128 stands for zero in the data rows.
Some points, one per row:
[192.  87. 118. 152. 117. 167. 128.  87. 201. 147. 131.  94. 135. 105. 101. 129.]
[197. 112.  51. 211. 152. 142. 123.  28. 225. 134.  87.  57. 101. 127.  67. 164.]
[255.  41.   5. 255. 191. 185. 234.   0. 255.  87.  29.   0.  87.  54.  80. 173.]
[159. 132.  79. 170. 136. 129. 135.  89. 198. 129. 112. 108. 132. 128.  95. 160.]
[140. 110. 129. 154. 130. 142. 165. 109. 183.  84.  96.  84. 128. 133. 160. 134.]
[101. 132. 138.  89. 121. 126.  76. 165.  78. 158. 154. 188. 147. 143. 128. 110.]
[ 96. 150. 140.  84. 129. 100.  90. 174.  61. 136. 158. 163. 147. 156. 116. 134.]
[200. 104. 129. 186. 180. 129. 158.  52. 218. 101. 105.  55.  94.  97. 121. 187.]
[208.  75. 117. 149. 115. 168. 113.  80. 212. 155. 126.  88. 146. 107.  90. 122.]
[191.  89.  89. 226. 159. 175. 193.  21. 255.  78.  61.  20. 111.  97. 104. 151.]
[ 78. 164. 175.  82. 111. 143. 135. 205.  44.  94. 139. 152. 118. 133. 158. 122.]
[224.  87.  78. 222. 145. 146. 151.   1. 255. 138.  95.  54. 120. 101.  76. 136.]
[ 77. 153. 171.  37. 106. 121.  91. 227.   4. 154. 173. 194. 148. 145. 137. 109.]
[129. 113. 125. 105. 124. 121. 125. 128. 118. 143. 134. 118. 136. 119. 109. 131.]
[217.  80.  76. 206. 158. 130. 157.  23. 243. 137. 111.  59. 105. 123.  81. 150.]
[152. 116.  94. 149. 139. 152. 118. 106. 148. 150. 133. 108. 114. 160. 102. 100.]
[175.  87.  74. 178. 113. 144. 139.  65. 213. 142. 109.  75. 138. 113.  87. 135.]
[116. 139. 131. 157. 133. 154. 145. 104. 153. 104. 108. 139. 112. 108. 178. 112.]
[212.  93. 116. 202. 184. 137. 172.  32. 235. 102.  84.  54.  93.  88. 110. 179.]
[143. 120. 130. 163. 157. 137. 145.  82. 171. 121. 133. 130. 114.  93. 150. 153.]
[211.  96.  51. 209. 145. 134. 135.  43. 210. 159.  87.  72.  96. 124.  61. 120.]
[ 45. 168. 155.  67. 104.  87.  94. 202.  11. 130. 145. 216. 144. 140. 168. 116.]
[206.  78.  64. 200. 152. 126. 168.  30. 251. 123. 108.  33. 102. 107.  88. 189.]
[ 85. 140. 129. 107. 120. 124.  99. 176.  79. 144. 167. 170. 125. 140. 113. 132.]
[122. 120. 110. 125.  85. 141.  93. 131. 127. 150. 138. 127. 155. 127.  97. 127.]
[ 63. 152. 152.  52.  96. 131.  61. 229.   6. 177. 176. 220. 143. 132. 126.  86.]
[ 52. 162. 223.  75. 129. 114. 121. 203.  48. 119. 141. 198. 124. 129. 194.  91.]
[135. 120. 130. 108. 121. 152. 118. 165. 119. 154. 137. 135. 158. 152. 112.  87.]
[ 95. 151. 124. 117. 114.  96. 123. 149.  92. 132. 126. 141. 135. 131. 134. 114.]
[114. 140. 160. 112.  95. 113.  87. 153.  80. 159. 145. 178. 140. 127. 130.  99.]
[224.  69.  37. 225. 163. 162. 151.   2. 255. 143.  75.  49. 123.  81.  38. 170.]
[108. 149. 186.  67. 108.  94. 105. 219.  45. 136. 152. 186. 139. 169. 159. 121.]
[ 60. 167. 197.  70. 117. 109. 106. 195.  26. 127. 171. 220. 132. 116. 195. 134.]
[ 75. 174. 177. 100. 139. 105. 131. 183.  54. 103. 122. 171. 111. 149. 167. 112.]
[ 33. 164. 197.  31.  75. 100.  84. 255.   0. 138. 172. 218. 170. 169. 160. 102.]
[197. 100.  70. 181. 156. 114. 159.  51. 213. 132.  82.  69. 110. 115.  95. 138.]
[108. 148. 186.  90. 116. 137. 124. 176.  95. 125. 136. 155. 147. 106. 157. 123.]
[221.  84.  81. 178. 144. 115. 151.  54. 204. 132. 117.  37. 111. 119.  76. 173.]
[113. 135. 103. 109. 125. 105. 116. 150.  97. 136. 128. 149. 139. 126. 108. 138.]
[103. 136. 114.  93. 105. 113. 128. 166.  94. 117. 126. 177. 143. 124. 143. 129.]
[111. 132. 141.  76. 119. 137. 114. 184.  85. 135. 150. 138. 165. 139. 100. 126.]
[ 74. 157. 194.  53. 102.  87.  84. 218.   2. 158. 182. 210. 180. 172. 152. 109.]
[233.  64.  43. 226. 164. 140. 164.   3. 255. 135.  97.  27. 108.  84.  71. 178.]
[113. 145. 172.  57. 107.  97. 112. 198.  62. 137. 129. 176. 133. 153. 153. 124.]
[  0. 216. 255.   0.  53.  69.  20. 255.   0. 167. 202. 255. 162. 206. 195.  44.]
[162. 113.  92. 153. 121. 135. 119.  94. 180. 158. 110. 105. 127. 102.  95. 140.]
[180. 101. 132. 192. 136. 168. 160.  59. 221.  98. 117.  87. 119.  92. 158. 142.]
[190.  85.  79. 161. 141. 135. 152.  90. 191. 141. 110.  60. 117. 140.  78. 137.]
[180.  96.  73. 218. 171. 171. 177.  10. 255.  73.  67.  22.  96.  79. 116. 147.]
[115. 144. 146. 144. 134. 149. 135. 120. 131. 103. 124. 114. 105. 113. 166. 111.]
[ 70. 151. 145.  88. 101. 103.  80. 186.  27. 154. 157. 190. 139. 160. 140.  73.]
[158. 115. 107. 114. 127. 104. 103. 142. 108. 160. 129. 138. 115. 126. 104. 120.]
[175. 115.  98. 164. 128. 120. 137.  60. 183. 130. 105.  97. 128.  89.  99. 163.]
[ 94. 160. 164. 110. 143. 128. 130. 161.  77. 111. 118. 125. 107. 162. 157. 108.]
[181. 108.  82. 188. 165. 143. 171.  71. 219. 118. 113.  90. 128. 115.  92. 159.]
[103. 133. 156.  84. 117. 136.  80. 184.  50. 161. 158. 170. 131. 156. 136.  79.]
[ 81. 133. 163.  89. 139. 120. 144. 159. 108. 107. 125. 165. 131. 122. 177.  99.]
[255.  54.   0. 251. 176. 185. 174.   0. 255. 143.  71.   0.  95.  82.  38. 165.]
[106. 128. 125. 147. 132. 166. 163.  99. 161.  79. 119.  90. 127. 135. 152. 137.]
[ 56. 150. 185.  92. 112. 163. 123. 205.  68. 104. 123. 203. 147. 118. 148. 105.]
[180. 101.  95. 166. 155. 102. 151.  65. 193. 119. 109.  75. 115. 123. 115. 154.]
[163. 112.  71. 198. 149. 137. 142.  75. 209. 126. 111.  88. 100. 115.  96. 157.]
[117. 137. 138. 107. 107.  92. 109. 153.  82. 143. 132. 158. 152. 116. 136. 137.]
20 more points follow, each with its number after it:
[118. 138. 154. 107. 121.  91. 112. 142.  88. 136. 141. 160. 135. 127. 160. 125.] 0
[145. 120.  83. 169. 134. 114. 138.  81. 163. 128. 100. 101. 133. 128.  93. 138.] 1
[ 82. 149. 150.  87. 108.  88. 100. 182.  32. 137. 172. 166. 136. 162. 140. 140.] 2
[ 68. 146. 157. 111. 136. 142. 144. 137. 124.  98. 112. 131. 127.  98. 169. 130.] 3
[ 67. 171. 211.  84. 127. 127. 115. 211.  38. 114. 143. 164. 114. 176. 180.  86.] 4
[104. 140. 147.  67. 102. 103. 101. 181.  47. 158. 157. 152. 144. 144. 131. 101.] 5
[135. 136. 121. 101.  95. 131. 101. 161.  93. 147. 132. 150. 159. 143. 114.  95.] 6
[ 71. 168. 217.  47. 119. 123. 135. 230.  26. 109. 142. 188. 146. 153. 215.  78.] 7
[ 93. 142. 121. 119. 135. 118. 118. 166. 100. 122. 128. 172. 125. 123. 140. 144.] 8
[168.  89. 107. 194. 199. 178. 192.  41. 248. 105. 119.  45.  81.  97. 114. 155.] 9
[ 92. 133. 145.  84. 135.  93. 122. 150.  84. 113. 136. 144. 129. 144. 137. 144.] 10
[  1. 209. 224.   2.  79.  73.  83. 255.   0. 128. 150. 254. 149. 170. 200. 109.] 11
[189. 100.  92. 167. 146. 117. 156.  75. 209. 116.  78.  82. 113. 116. 116. 136.] 12
[140. 133. 183. 135. 153. 128. 147. 109. 138. 111. 121. 124. 111. 105. 179. 129.] 13
[136. 112.  78. 161. 121. 134. 124. 105. 167. 145. 131. 118. 101. 118.  86. 140.] 14
[ 93. 115. 152.  93.  62. 125. 121. 161.  86. 129. 157. 123. 147. 156. 112. 137.] 15
[109. 144. 128.  72.  92.  98. 102. 178.  58. 145. 135. 166. 161. 138. 144. 104.] 16
[127. 126. 113. 132. 115. 128. 109. 123. 119. 150. 147. 130. 142. 144. 122. 109.] 17
[ 72. 157. 173.  98. 110. 177. 124. 194.  94. 105. 150. 167. 150. 127. 163.  86.] 18
[  9. 190. 207.  31. 102.  75.  75. 237.   0. 140. 192. 239. 125. 176. 194.  81.] 19
Which of these numbered points is nearest to each point below, ignoring the direction in which the first points spread most? Its number follows each.
[206.  90. 103. 189. 162. 152. 192.  55. 243.  97.  81.  49. 101. 117. 140. 115.] > 7
[106. 148. 151. 124. 135. 139. 126. 132. 114. 116. 123. 138.  97. 118. 162.  84.] > 4
[114. 138. 121. 111. 124. 142.  86. 144. 106. 158. 152. 166. 149. 131. 121. 110.] > 17
[228.  85.  84. 162. 138. 139. 151.  50. 228. 147. 105.  35. 122. 128.  65. 162.] > 5
[ 98. 150. 141. 111. 164. 127. 106. 159.  44. 143. 175. 174. 125. 158. 116. 134.] > 2
[131. 131. 130.  86. 105. 118. 159. 166.  74. 156. 148. 118. 140. 156. 106. 141.] > 5
[140. 110.  70. 179. 163. 128. 148.  48. 210. 120. 105.  89.  94. 105. 131. 135.] > 19
[204.  97.  27. 242. 175. 128. 141.   0. 255. 137.  86.  51. 106. 113.  72. 184.] > 1
[ 79. 167. 226.  78. 123. 113. 121. 184.  38. 109. 145. 187. 131. 119. 210. 115.] > 13
[104. 154. 143.  98. 149. 121. 115. 172.  43. 142. 173. 154. 131. 163. 121. 120.] > 2
[ 70. 143. 181.  59.  61. 107. 108. 199.  32. 127. 168. 167. 151. 170. 125. 119.] > 15
Now 20 new points, numbered from 0 again:
[129. 133. 148.  91. 103. 123. 102. 171.  65. 151. 150. 116. 133. 158. 105. 137.] 0
[ 54. 154. 170.  54.  82.  89.  71. 225.   0. 155. 160. 242. 172. 177. 149.  93.] 1
[ 46. 161. 178.  20.  89.  97.  82. 255.   0. 163. 171. 225. 140. 157. 152.  87.] 2
[125. 128. 117. 131. 143. 121. 115. 135. 126. 134. 130. 126. 149. 136.  92. 140.] 3
[228.  98.  60. 255. 173. 195. 168.   0. 255. 115. 100.  19.  85.  78. 103. 130.] 4
[218.  87.  58. 210. 137. 130. 146.  13. 242. 141.  81.  50. 122.  86.  91. 152.] 5
[131. 138. 163. 113.  95. 114.  90. 144.  83. 156. 152. 170. 142. 126. 129. 111.] 6
[100. 140. 105. 113. 143. 132. 115. 144.  80. 126. 168. 126. 127. 169. 116. 138.] 7
[113. 146. 163.  97.  99.  99. 111. 168.  83. 124. 143. 151. 145. 115. 147. 110.] 8
[ 28. 196. 189.  47. 106.  99. 104. 212.  11. 107. 162. 200. 133. 148. 196. 119.] 9
[140. 112. 128. 116. 125. 121. 147. 140. 116. 132. 111.  97. 123. 165. 107. 114.] 10
[ 66. 170. 182.  62.  95. 143.  55. 214.  17. 162. 179. 217. 163. 154. 128. 121.] 11
[146. 103.  59. 212. 157. 157. 177.  22. 255.  87.  43.  70. 111.  65. 136. 140.] 12
[159. 103. 111. 158. 101. 120. 158.  94. 176. 116. 120.  71. 125. 133.  81. 151.] 13
[108. 137. 143.  87. 109. 139. 104. 187.  84. 158. 157. 161. 171. 143. 108. 124.] 14
[144. 126. 130. 151. 136. 140. 140.  92. 167. 105. 107. 102.  89. 118. 144.  96.] 15
[117. 156. 190. 102. 151. 106. 130. 173.  76. 109. 148. 165. 102. 125. 172. 153.] 16
[141. 122. 151. 121. 123. 135. 137. 126. 148. 124. 120. 116. 135. 100. 134. 133.] 17
[116. 146. 143.  66. 112. 136. 110. 194.  68. 147. 144. 145. 146. 130. 115. 119.] 18
[106. 136. 109. 130. 142. 122. 128. 108. 127. 133. 134. 145. 105. 117. 150. 127.] 19
The same question for these:
[214.  90.  77. 216. 178. 151. 186.   2. 255.  99.  67.  12.  82.  69. 112. 144.] > 15
[ 88. 162. 121. 115. 125. 111. 113. 120.  79. 121. 150. 182. 129. 128. 136. 122.] > 19
[ 72. 163. 214.  30. 107. 124.  86. 247.   0. 157. 165. 210. 180. 159. 144.  70.] > 18
[100. 151. 176.  89. 160. 140. 135. 171.  75. 115. 152. 148. 109.  97. 182. 134.] > 16
[133. 127. 126. 178. 155. 146. 167.  80. 180.  86.  96.  81. 113. 111. 127. 148.] > 9
[  7. 211. 211.  18.  86.  94.  51. 255.   0. 155. 181. 255. 156. 171. 158. 108.] > 3
[ 74. 151. 173.  55.  91. 141.  96. 223.  31. 147. 176. 191. 180. 152. 127. 117.] > 14
[117. 125. 173.  88. 110. 122. 133. 168. 136. 110. 124. 138. 143. 110. 168. 128.] > 17
[143. 105. 112. 201. 147. 190. 162.  74. 238. 109.  70.  91. 119.  90. 117. 123.] > 12
[173. 115. 117. 166. 139. 123. 148.  74. 186. 126. 111.  84. 122. 103. 116. 125.] > 8
[ 82. 157. 160. 107. 129. 119. 136. 155.  85.  99. 130. 150. 126. 130. 189. 115.] > 9
